One turn moves each row of this set onto another row. After a few examples, where does it send each row asked below?
q_751: [ -7 -24  -9  -7  -1   2   9   3  17  -9   0   9 -10  -8 -31]
q_223: [ -4 -25   5   5   9  13  -1 -13  17  12   4  20  21   4   6]
q_596: [  5  -2   5   4 -21 -12 -16 -23  20   2   6  14   8 -21 -18]
q_555: [ -5 -17 -10  -8   0   7   9  -3  15  -6   0  15 -14  -9 -38]
q_644: [  4  -4   6   4 -23 -14 -16 -20  21   1   5  10   9 -21 -14]
q_345: [ 13   7  20  -7  -1   8   0  -9  -2   6  -3  30  -1  -2 -30]
q_36: [ 11 -16  17  -1  -4  -9  -1  14   2  -3   3   4   7  -1   0]
q_265: [  0 -16  20 -13  -4 -10   0  15   0  -7  -6  15  10  -7 -15]
q_506: [ 17 -19   2  -8 -24  14  28  -4  13   3   3  15  23  -7  -4]
q_830: [22 -5 14  8 -3  0 -3  2  4  6  9  7 -1  4  0]
q_764: [ 12 -19   3 -13 -24  13  29  -2  12   1   0  17  25  -9  -9]
q_862: [  6 -20 -13   5  -2   5   7  -2  19  -2  10   1 -16  -2 -19]
q_818: [ 24   6  16   6  -2   7  -2 -10   1  10   5  19  -4   3 -15]
q_490: [ 14 -12   4 -13 -24  20  29 -10  11   4  -1  24  21  -8 -16]
q_746: [-15 -26   8  -6   9  12   0 -11  14   7  -4  28  25  -1  -6]
q_661: [  1  -7   6   2 -22 -17 -15 -17  20  -1   4  10  11 -22 -15]
q_988: [  8 -13 -13   5   0  11   8 -10  18   0   8   9 -19  -3 -27]
q_132: [ -1  -4   8  -2 -21 -14 -15 -20  20  -1   1  16  10 -23 -22]
q_559: [ -1 -18   4   6  10  18  -1 -20  15  16   4  25  18   5   1]
q_319: [  1  -5  22 -16  -2  -1   0   4  -3  -3 -10  27   5  -7 -30]
q_209: [-11 -29   7  -1   9  10   0  -8  15   8  -1  22  25   1   2]
q_873: [ 20 -14   2  -6 -24  18  28  -9  13   6   5  17  21  -6  -6]
q_87: [ -2  -7   7  -2 -22 -16 -16 -17  20  -2   3  13  12 -23 -18]
q_360: [-12 -21   8  -5  10  17   0 -18  13  11  -4  34  21   0 -11]
q_650: [ 18 -10   2  -8 -23  20  29 -11  12   6   2  22  19  -6 -12]
q_310: [  2 -11 -11  -2   0  11   8 -11  16  -2   4  15 -18  -5 -36]
q_946: [ -1 -26 -11  -1  -2   2   8   4  19  -7   5   1 -12  -6 -22]
q_488: [ 11 -17   5 -16 -23  16  29  -5  11   2  -2  22  24 -10 -15]
q_787: [  2  -1   6   0 -22 -12 -15 -23  19   1   3  17   9 -22 -22]
q_272: [ -5 -15   6   1  10  20  -1 -22  14  15   1  32  18   3  -7]

q_36 turns into q_265
q_988 turns into q_862
q_559 turns into q_223
Now these:
q_644 turns into q_661
q_506 turns into q_764

